Here is a table of points, one per row:
[ 37 -19 -30 -12  16 -12  -3 -46 -70  39  76  30  31  28 -46 -38  19   6
  43   6  60  23 -53  58 -29  34 -49  41   5 -17 -83  40]
[ 11  16  30  27  23   3   3 -28 -16  30  18   5 -17 -16  -4 -27   2 -18
  17 -17  23  21 -54  12  10   4 -19  16 -18   0 -42  10]
[  0 -35  23 -22  16  -8  -2 -16 -15 -25   2 -25   3  11 -11  27  -5  10
 -18   8  17 -40  -1  18   1  25  43   2   9   4  11   5]
[-11 -12  -4 -30 -41  -2  13 -10  67 -17 -16 -28  -6  16  17 -33  -1 -58
  23   1  28  42  43 -33  -4 -21  48 -16  11  15  12  25]
[  5 -23 -27  -5  21 -34 -42 -18 -15 -14   8  30  25  11  -1  -3  19 -13
  -8   2  18  18   1  18  -9   6  13  -6  14 -10  -7  29]
[ 12 -12  16   4   8  -9   9 -16 -20  -8  11  17  -1  15 -26  14   7  17
 -28  10   0   5  12  38  -2 -10  -2   3  22 -14  -5  -6]
[ 16  -7  25  -6  14 -28 -20 -54 -29  -2  40  -5  13  -7 -18 -38  13 -18
   2  -2  31  38 -58  12 -10  15 -42  -2  24  -1 -62  21]
[-11 -26 -10   7 -29  -1  -4  -4  19  11 -30 -12  18  18  11 -20  12 -43
  -4  10 -29  36  17  -9 -13 -10  57 -11  37   5   5  10]
[  0  -5 -32  -4  10  20  -5  19  29  26 -22  19 -28  -1   0  -1 -28   3
  37  12   6 -28 -11 -14 -22  13  -7  -8 -22 -27 -21  -2]
[-10  10  -1 -10 -25 -11   2   5  25  31 -18  12  16 -36  16 -41 -32  19
  11  14  -7  27   3 -34  12 -16 -10  -2  25   9  -7  26]
[-28 -11 -32  22  -3  21 -29  21   2   2  28   0  15  26  36  13  -4  -5
  22  14 -53  -2 -12  -8 -28 -23  18 -10  19 -16  19 -10]
[-41   5 -47  29  17  21 -36  21   0  22 -17  38 -23 -34  55 -15  -8  15
 -32 -34 -62 -30 -16 -62 -10 -32  20  -1  13 -42  45  -6]
[  0  -1  11  -4  -9 -44 -15 -19  -1 -13 -19 -14   7 -10 -10  11 -22  31
  -5  21  16 -43   8   8   3 -31   0 -32   1  14  -4  10]
[ -7   3  -9  -4  -2   1   7   7  23   5  16   3  -4  -9 -17   5   4  -8
  12  -5  18   4   5   3  -8   4   4 -21  -9 -11  -2   4]
[ 43  27  53 -10  27 -37   8 -14 -44  19  52 -37 -20 -10 -24 -19 -16  19
  16 -12  31  34 -48  14 -33  24 -26  21 -13  14 -61   8]
[ 21  16  -3  27 -39   6   0  37 -36 -34 -49 -14   8 -21  14  22 -10 -12
 -28  -6   6 -15   9  24  53 -20 -43  21 -77  36  40 -16]
[-13   8 -10 -10  35  25   5 -10  -1 -11 -13  -5  -4   8 -24   4  17  -9
  21  -9  51   4  -4  14  17  52  14  19 -28 -17   1  18]
[-22   0  10  -4  53   0  -5  -6 -21  38  44   6 -28  15   2 -10  11  42
 -28  14  12  -7 -20  -1  29  -7  -7  28 -20 -18 -11  -3]
[  6  26  15  -9  -4 -11  27 -11  -9 -28 -30  -8 -19 -14  -8 -11 -25  24
   2  14 -19  14  27  -2  18   5 -34   6   8  20 -10  14]
[-17  14 -18   0  -4  23  10  14  15  21  12   0 -13  -5  22 -26  -4   5
  16  -8 -24  -8   3 -33   9 -17  28   4 -10  -4  15   1]
[ 10 -29  -3  22  -4  -4   1 -21 -18  12  12  -5  27  19 -19  14   5   5
  -5  21  22 -23   9  -1   5  -6  -6   9   7  18  22 -15]
[ -10   49  -41   85   32   34   -3   60   41   48    7   58  -48  -19
   87  -11  -74   39   32  -47 -127  -62  -51  -93  -23  -27   -6   36
    0  -45   35  -57]
[ -6  11   1   0  -3   6  -1 -23  11 -10 -21  -4  -3  -8   2  -9  12   0
 -24 -15  16  13   9 -22   5 -11  -8  -9  11 -10  15  12]
[ -1 -18  32  38 -12 -41 -15  -3   1  15  -2 -28  15   7 -14 -18 -10  17
 -34   6  -6 -15  -5  -7  -8 -16 -16 -16  17  25  -7 -16]
[ -27  -11    0  -29  -61   16  -24   23  -39  -31   50  -24   15   37
   35  -11   60  -67   42   28  -55   59   10   39  -34 -103   47  -41
    0    0    4   -9]
[  0 -46 -27  -9  33   9 -34   5 -49  24 -40  44  50 -37   0 -17 -15  12
 -23  12 -13  35 -27 -19   8  42 -10  20  55  16  -9  23]
[ 20 -18 -27 -16  10 -19  -5  17  52   8 -29   7 -18 -18  15 -15 -20 -21
   4 -25  22 -15  -3  -1  -1  17  21 -13  -7 -19  25  26]
[ 11  16 -22   6   7  38  11  26 -18 -31  -4  15 -14  15 -38  19  -7   6
 -10  -1  10 -13  21  36   1  18  -6  25 -20  14  23   0]
[ 15  39  40  23  -4   4   1   0  46 -15 -37 -31   6 -33   3  -7 -42  18
 -23  -5 -44  17  17 -27   6 -19 -36  -4  52   1   6   4]
[-22  -5 -39  14  57  39 -48  10 -32   1 -35  22  23 -14  52   2  31  33
 -71 -29 -31  17 -24 -23   4  31 -17  21   9 -40  31   8]
[-18 -40   5 -42 -70 -18 -23   1  17 -46  17 -36  24  22  26 -15  21 -79
  37   9 -21  48  34  13 -44 -62  64 -46  30  12  29  17]
[ 12 -28  11  12 -22   9  34   5 -11  -7  -8  25   4   3 -12  -1  19 -16
   6  19  14 -21   1  17  33  48   1  32  -2  23   5 -24]
[-30  14 -36  21  35  19 -42  27  -7  11 -21  45  10 -22  44  23  19  28
 -14 -32 -30 -16 -12 -16  -4  18  -7   7 -12 -50  28  -2]
[ -3  19  13 -15   0  -6   6  15  -3   4   8 -17   8   0  -7   7  -9  11
  21 -26 -15 -10 -12  13   1 -23  -6 -25 -14  21 -11   9]
[ 18  41  -2 -11  -9  32  11   6  -4 -53  -1  10 -17 -22 -10  23  -9   6
 -27  10 -24   0   8  31  31 -15 -50  -1   2   3 -19 -14]
[-12 -22  29  -7  40 -27   7 -20   2 -33 -23 -65   3  24  -7  56  23  66
 -66  20 -23   0  51 -29 -14  -8  40 -31  37  26   7   9]
[ 19  33  48 -21   7 -10  -6  11  11 -18   6 -27 -31 -26  -7  -8  -1  -4
   1   6   1   4 -32  -8 -14 -10  -9 -19 -24  25  -9   1]
[ 12 -19 -34  12  17   1  -3 -27 -14   3  12  37  12  15  -7 -10  11  10
  -1 -11  20  17 -30  -6  -3  40 -15  24  16  -3 -14  26]
[ -3 -10  21  -1 -26 -29 -18 -21  -7   0  -8   0   4 -32  16 -40  -1 -13
  -6   3 -13  33  16 -24 -11 -22  -6  -5   3  18 -19   0]
[  1 -11 -31 -19  27  13 -41  -7 -46 -13  -3  53  36  -3 -13  -1  32   2
   1  17  19   6 -29  51   4  32 -13   4  17 -63 -24  43]
[ -3  17   9 -30 -25 -17   3  11  11 -13 -11 -14   6 -10  12 -21 -15 -20
  26   4 -13  18  15   0  -3 -20  10 -35  16  12  -3   1]
[ 26  18  18  -1 -30 -27 -13  31 -15 -20 -21 -33   3 -18   0  30   6  -7
  19  -5  -4 -48   9  22   6 -39 -26 -20 -18  28  34  -7]
[-20 -10  -2 -15  19 -20 -38 -12   5   2 -10 -29  12 -35  24 -25  -9  -9
 -18   9 -23  -8  -9 -23   5 -19  18 -15  -6  -8   6  26]
[-17 -29  -5   9  35   1 -53  -8 -29  -9 -10  35  48  -8  11   5   0   4
 -53   6   5 -11 -26  11 -15  33   4  13  23  -9  10   3]
[ -8 -25  -4  -7   2   4   8  -3  18  16 -19   0  -6  -7   4 -17 -17  -8
 -22   0  12  11  18 -26   2  42  24   6  -3  -1  23 -11]
[ 27   9   4   3   9   8  11  34 -24 -27  -4  -7  -9   7  -8  46   4  13
  -8 -13   8 -10   5  23  26  17 -24  11 -41  26  18  -8]
[  8  -9  14  24  -2  23  16  -1   3  -5   6  20   6  27 -19  30   0  -3
 -29  22   8 -15  22  27  14  24  -3  20  16  -7   7 -23]
[ -2 -25  14  14   2  -4  10 -21  15  -7  -1 -26  11  18 -27  29   1   8
 -17 -16   2 -15  12   7 -14  18  19  12  12   4  13  -3]
[ -5  11 -19 -24  -5  16 -16   5 -10 -18  33  -1  -1  -8  -8  15   6 -13
  13  -7  -8   0  -5   9 -28 -17  12 -14 -13 -23  19  -2]
[ -4   9  50   2  -8 -24  17 -25 -28  20  37 -10 -33   9  -2 -14  14  23
   8   1  24   3 -37  -5  -2  -5 -20   4 -38  28 -34 -15]
[ 13  -1  -6  14  20   0  30 -32  13   4  -9   8   3  26 -22  11  23  28
 -16   9   7   5  21  -4  16  20 -15  -6  11   9 -11   0]
[-21   4 -22  -4  13  33  75   7  80 113  16  23 -54 -12  45  -8 -44  -2
  71 -29  -3 -70  -6 -69  44  58  53  17 -91 -53  -2 -49]
[ -3  20  17 -14   0 -28  12  18   0  -5  21  -3  -3   9 -12  11  -1  25
  10 -18  -2  -5  -8  -4 -21 -12  11  -1 -13  -6   0 -24]
[ 36  19  19 -17  -9  71  59  -7   3 -69   8  31 -23  -6 -18  50  11  -2
 -33  18   0  35   9  27  41  27 -24  12   2 -10 -11 -32]
[ 18  18   6  12   0  -7   8  11  -1  -9 -37  -2  -6  -4 -11  15  10  19
  -5  24  -8 -29  52  21  45 -16 -49  -1 -38  39  -3  13]
[ 10  -5   9   9  -1   0  18  -1  26 -12  -7  12   0  13  -7  -1 -14  11
 -15  -5   6   0  12   7   4  13  -4  14  25  19  -5   7]
[ -3  -3   0 -30 -23  -3 -14  -9  22  22  15 -34   7   0  11 -13  16 -54
  23 -27 -19   1 -17   3 -30   1  34 -21  10 -34  12   7]
[  2  20  -4   4  -6  24  32  16  23   7  -9  16 -15  10 -22   1  -8   2
  21  -2   8 -11   6 -15  21  31  13  22   0  -1  18  -8]
[ -1  12 -20  28   0 -23  11 -26   6  27  12 -13 -19  18  -9 -17  -5  34
  -3   2  -6 -26  -4 -33  -8 -14 -15   7   9  19 -29 -17]
[ 10  50  14  -1  45  16  -2  18 -14   3  -5   2 -34 -27  24 -17  -2  14
  25 -24  24  10 -11   2  24  37 -32  39 -17 -16  -9  20]
[-14 -12 -24 -21 -42  35  -4  14  -4 -25  38  17  -4  32   3  -3  21 -25
  36  28 -14  51   8  21 -23 -26  28  -6  25  -7   3   4]
[ 12   6  13 -35   8   3 -30   9 -13 -32  14  -8  -7  11  -9  28  28   3
  37 -11  -6 -10  10  19 -35 -12  16 -14  -5 -10 -24  -6]
[  6  -3   2  10   6   6   7  13 -17 -17  -7  -5  -3   9 -26  12   5   2
  -3   0  11 -21  -9  20   7   9 -14  17 -20  10  27   6]
[ -13  -26  -23  108  -61  -61   41   29    4   74  -26   29   65   57
  -45   44    9  -26   25   56   31  -71   51   42  -12 -104  -50  -67
    8   39  -17  -77]
[-10  18  -6   4   2   6  10  -2 -15  -6  51 -13 -15  12 -19  38  23 -14
  -1  -2  14 -11 -27  39  -6 -24   1 -22 -11   3  -7 -41]
[ -5  12  34 -25  -6   1 -15  18 -10 -22  12 -36  -2  -4   9  16   5   5
 -32  -6   4  13 -15   1 -22  -6 -19  -2  -5  36  -6 -13]
[-10 -15  18  19  11   8   5 -21   7  25 -27 -17   0   3   1 -13  -4  31
 -40  11  -6  39  24 -46  23  22 -18  31  18   6  10  11]
[  -6  -19   -2  -81  -90  -31   80  -26  106   17  -36  -35   -4  -13
  -13  -25  -50 -100   68  -20  106    7   93  -22   11   40   98  -22
  -23   -7    6   16]
There is one direction along which these points spread out most. Take the direction at right angles to it along which they spread out most. Go by this last direction. How far along it is each point below, from 0 to 99? 50 is the average, and the first point above lies past it. One standard deviation of the points above along it is 16.
[  0 -46 -27  -9  33   9 -34   5 -49  24 -40  44  50 -37   0 -17 -15  12
 -23  12 -13  35 -27 -19   8  42 -10  20  55  16  -9  23] 64
[ -2 -25  14  14   2  -4  10 -21  15  -7  -1 -26  11  18 -27  29   1   8
 -17 -16   2 -15  12   7 -14  18  19  12  12   4  13  -3] 52
[  0  -5 -32  -4  10  20  -5  19  29  26 -22  19 -28  -1   0  -1 -28   3
  37  12   6 -28 -11 -14 -22  13  -7  -8 -22 -27 -21  -2] 38
[ -4   9  50   2  -8 -24  17 -25 -28  20  37 -10 -33   9  -2 -14  14  23
   8   1  24   3 -37  -5  -2  -5 -20   4 -38  28 -34 -15] 63
[ 11  16 -22   6   7  38  11  26 -18 -31  -4  15 -14  15 -38  19  -7   6
 -10  -1  10 -13  21  36   1  18  -6  25 -20  14  23   0] 58
[-28 -11 -32  22  -3  21 -29  21   2   2  28   0  15  26  36  13  -4  -5
  22  14 -53  -2 -12  -8 -28 -23  18 -10  19 -16  19 -10] 37
[ 13  -1  -6  14  20   0  30 -32  13   4  -9   8   3  26 -22  11  23  28
 -16   9   7   5  21  -4  16  20 -15  -6  11   9 -11   0] 59
[ -3  19  13 -15   0  -6   6  15  -3   4   8 -17   8   0  -7   7  -9  11
  21 -26 -15 -10 -12  13   1 -23  -6 -25 -14  21 -11   9] 50
[ 27   9   4   3   9   8  11  34 -24 -27  -4  -7  -9   7  -8  46   4  13
  -8 -13   8 -10   5  23  26  17 -24  11 -41  26  18  -8] 60
[-22   0  10  -4  53   0  -5  -6 -21  38  44   6 -28  15   2 -10  11  42
 -28  14  12  -7 -20  -1  29  -7  -7  28 -20 -18 -11  -3] 62
[-11 -26 -10   7 -29  -1  -4  -4  19  11 -30 -12  18  18  11 -20  12 -43
  -4  10 -29  36  17  -9 -13 -10  57 -11  37   5   5  10] 35
[  -6  -19   -2  -81  -90  -31   80  -26  106   17  -36  -35   -4  -13
  -13  -25  -50 -100   68  -20  106    7   93  -22   11   40   98  -22
  -23   -7    6   16] 7
[ -3 -10  21  -1 -26 -29 -18 -21  -7   0  -8   0   4 -32  16 -40  -1 -13
  -6   3 -13  33  16 -24 -11 -22  -6  -5   3  18 -19   0] 48
[  5 -23 -27  -5  21 -34 -42 -18 -15 -14   8  30  25  11  -1  -3  19 -13
  -8   2  18  18   1  18  -9   6  13  -6  14 -10  -7  29] 63
